M = -120.892	81.287	-11.350	-91.714	123.281	-77.997	8.532	-147.287	10.090	-178.709	-71.439	-131.421	-202.480
Find the largest entry.
A: 123.281
The entry just right of -11.350 -> -91.714
The entry just right of the centre entry: -147.287
The smallest entry -> -202.480
Find the median entry.
A: -77.997

[[ 3.24 -0.27 -0.56 -0.53 -2.00 -1.34 -0.60  0.79 -1.50 -1.42  0.78 -1.31
  -1.84]
 [ 0.21  0.58 -1.72 -1.26  0.39 -2.82 -3.73 -4.61 -1.91  0.41 -0.83 -0.46
   1.42]
 [ 2.79 -0.48  2.92  0.19 -0.37  0.24  1.20  0.26  1.27 -1.94 -1.46 -3.28
  -0.97]
 [ 0.88  0.15 -1.17  0.01  0.60 -0.06 -1.76  2.59 -0.30  2.04 -0.26  0.93
   1.86]
 [ 1.81  1.33  0.24  2.80  0.28  1.10  1.75  0.08 -0.45 -0.81 -0.88 -2.36
   0.49]
 [-2.32 -0.08 -2.18 -0.63  0.13 -0.21 -1.87 -1.87 -1.19  2.60 -0.07  1.57
   1.18]
 [-1.62 -0.63  1.89  1.96  1.78 -0.89  0.54 -3.03  0.39 -1.05 -3.93 -1.69
   2.17]
 [-1.05 -0.95 -0.98 -1.57  0.36  1.49 -0.24 -1.23  2.08  1.90 -0.91 -0.41
   0.74]
 [-0.92 -0.59  4.08  1.57  1.19 -2.09  0.50  3.03  0.76 -2.40 -1.02  1.70
  -0.20]]
The 1st entry in reading order is 3.24
Report the entry just left of -1.26.
-1.72
The entry just left of 0.60 -> 0.01
Report the entry just left of -0.56.
-0.27
Report the entry just left of the largest entry.
-0.59
The entry just left of 2.04 -> -0.30
Report the entry just left of the smallest entry.
-3.73
Report the entry just left of 1.49.
0.36
The entry just right of the smallest entry: -1.91
The entry just left of 2.60 -> -1.19
Report the median entry.
-0.21
Report the fourth entry in reading order.
-0.53
Report the entry at the centre.
1.75
The minimum: -4.61
The third largest entry: 3.03
Report the entry just left of the centre entry.
1.10
The entry just left of 0.28 -> 2.80
The entry just left of 1.78 -> 1.96

Questions about the row below.
1) What is the entry just left of -2.92?
2) What is the entry just right of -2.92?
3) What is the 1st entry from the left?
4) What is the entry just right of 3.10?
5) What is the third entry from the right?
6) What is the entry just right of 5.50?
7) What is the second entry from the right?
array([ 1.08, -3.66, -4.12,  3.10,  5.44,  0.74, -0.33,  1.86,  2.64,
       -0.69, -2.92, -0.75,  0.57, -2.40,  5.50,  0.00])
1) -0.69
2) -0.75
3) 1.08
4) 5.44
5) -2.40
6) 0.00
7) 5.50

m =
123,49,81,52,184,180,161,86,113,136,99,93
115,138,22,126,130,117,123,135,164,89,83,26
126,97,174,72,42,108,81,71,110,83,43,147
125,107,190,86,38,100,77,78,104,89,58,163
112,189,63,184,96,74,100,166,157,91,124,63
112,141,165,168,147,108,130,150,88,164,213,180
124,82,211,87,104,130,114,86,73,141,130,206
125,61,79,43,130,160,130,73,130,97,42,73
127,56,171,42,93,147,111,57,94,111,60,155
114,178,172,184,69,65,86,152,110,118,161,166
114,182,70,168,72,72,88,150,160,76,92,60
128,49,161,38,106,154,119,58,96,114,62,148
114,160,181,176,105,84,105,149,94,144,191,184
Counting starts at 0.
The maximum -> 213
Read off the entry in row 0 and column 2.
81
The entry just right of 128 -> 49
Read off the top-left entry.
123
Read off the entry in the bottom-left corner.
114
The entry in row 1 and column 2 -> 22
Read off the entry in the bottom-right corner.
184
Read off the entry in row 2 and column 0.
126
The entry in row 1 and column 0 -> 115
Read off the bottom entry of the column that holds the largest entry.
191
Read off the entry just right of the smallest entry.
126
The entry directly below the smallest entry: 174
The entry just left of 163 -> 58
Read off the bottom entry of the column that holds the smallest entry.
181
Read off the entry in row 0 and column 1.
49
Read off the top-right entry.
93
Read off the entry just left of 77.
100
Read off the entry just left of the largest entry.
164
Read off the entry just right of the largest entry.
180
The entry directly above 128: 114
The entry at row 2, column 1 -> 97
Read off the entry directly below the largest entry.
130

Questions about the grid below.
1) Read off the entry just left of the smallest entry.
2) Read off the entry just right of the largest entry.
3) Read off the entry just left of 0.01.
4) Read off the entry just left of the largest entry.
5) Read off the entry just right of the smallest entry.
[[ 0.24 -2.00 -0.73  0.64  0.45 -0.51 -0.26 -2.13 -0.31  0.44 -0.31 -0.21
  -0.18 -0.48  0.93 -0.81]
 [-0.77 -1.78 -1.41 -0.03 -0.05  0.44  0.93 -0.23  0.52  1.40 -2.07 -0.74
   1.32 -1.83 -0.34 -1.12]
 [-0.20 -1.78  0.53 -0.76  0.29 -0.57 -1.18 -2.28  1.07  1.40 -1.14  0.71
  -1.47 -1.96 -1.24  1.17]
 [ 1.38 -1.34  0.54  0.05 -0.21  0.01 -2.73 -2.45 -1.29 -1.53  0.49  0.17
  -0.88  1.11  1.89  0.41]
 [-0.78  0.96 -0.28  0.11  1.50  0.50 -1.28  0.59  1.01  0.88  0.72 -0.95
  -0.38  0.43 -0.95  0.12]
 [-0.15 -1.62  1.40 -0.28  0.81  0.64 -0.57 -0.25  1.15 -0.29 -2.22 -2.08
   0.03 -2.01 -0.80  1.19]
 [-0.45 -3.78 -1.02  2.42  1.03  1.26 -1.93 -1.43 -0.54 -1.62  0.41 -2.20
  -1.11  2.80  1.37  0.36]
 [ 0.66  2.07  0.32 -3.75 -2.16 -0.82 -3.34 -2.56 -0.25  2.63 -0.11  4.84
  -0.89 -1.55 -1.23  0.41]
 [-1.15 -2.51 -0.91 -0.47 -1.36  2.05 -2.96 -0.85 -0.14  0.11 -1.58  0.32
  -0.33  1.39 -0.53  0.90]
 [ 1.05 -1.59  0.22  1.23  0.31 -0.73  3.65  1.21  0.29 -2.26 -1.27 -1.83
   1.86 -2.13  2.71 -0.31]
 [-2.84  1.32 -1.42 -0.06 -2.90  1.32  2.11  0.59 -1.04  3.84 -0.28  1.33
   3.15 -1.33 -1.84 -4.12]
 [ 2.88  2.01 -0.62 -2.23  1.70 -2.22 -2.62 -1.50  1.06  0.25  1.65  2.07
  -1.42 -2.06  1.56  1.16]
 [-3.63  4.43  1.53  1.72  1.18  0.92  2.36  2.89  0.80  3.41  3.08 -1.80
  -0.24  0.56 -5.55 -1.67]]
1) 0.56
2) -0.89
3) -0.21
4) -0.11
5) -1.67

x =
[[ 0.10  0.07  0.04  0.02]
 [ 0.13  0.03  0.10  0.10]
 [ 0.10 -0.01 -0.07  0.07]
 [ 0.08  0.08 -0.03 -0.02]
 [ 0.16  0.08  0.06  0.09]
 [ 0.10  0.20  0.04  0.07]
 [-0.01  0.08  0.02 -0.11]
 [ 0.13  0.13 -0.08 -0.08]
 [ 0.18  0.00  0.04  0.21]
 [ 0.09  0.08 -0.03  0.15]
 [ 0.12  0.06  0.12  0.15]
 [ 0.08 -0.14  0.04  0.05]
 [ 0.12  0.08  0.04  0.07]
 [ 0.10  0.12  0.14  0.12]]
Indices start at 0.
Give the entry just right of the smallest entry.
Answer: 0.04
The entry in the top-right corner: 0.02
The bottom-left entry: 0.10
Give the entry at row 2, column 1.
Answer: -0.01
The entry in row 0 and column 0 -> 0.10
The entry in row 2 and column 0 is 0.10
Give the entry at row 0, column 1.
Answer: 0.07
The entry directly above the smallest entry -> 0.06
Give the entry just left of 0.20.
Answer: 0.10
The entry just left of the smallest entry: 0.08
The entry in the bottom-right corner: 0.12
Give the entry at row 1, column 2.
Answer: 0.10
Give the entry directly below -0.02.
Answer: 0.09
The entry directly above 0.18 is 0.13
Give the entry just left of the largest entry.
Answer: 0.04
The entry directly above the largest entry -> -0.08
The entry in row 2 and column 2 -> -0.07
The entry in row 1 and column 0 is 0.13
The entry in row 1 and column 1 -> 0.03
Give the entry at row 0, column 2.
Answer: 0.04
Give the entry directly below the largest entry.
Answer: 0.15
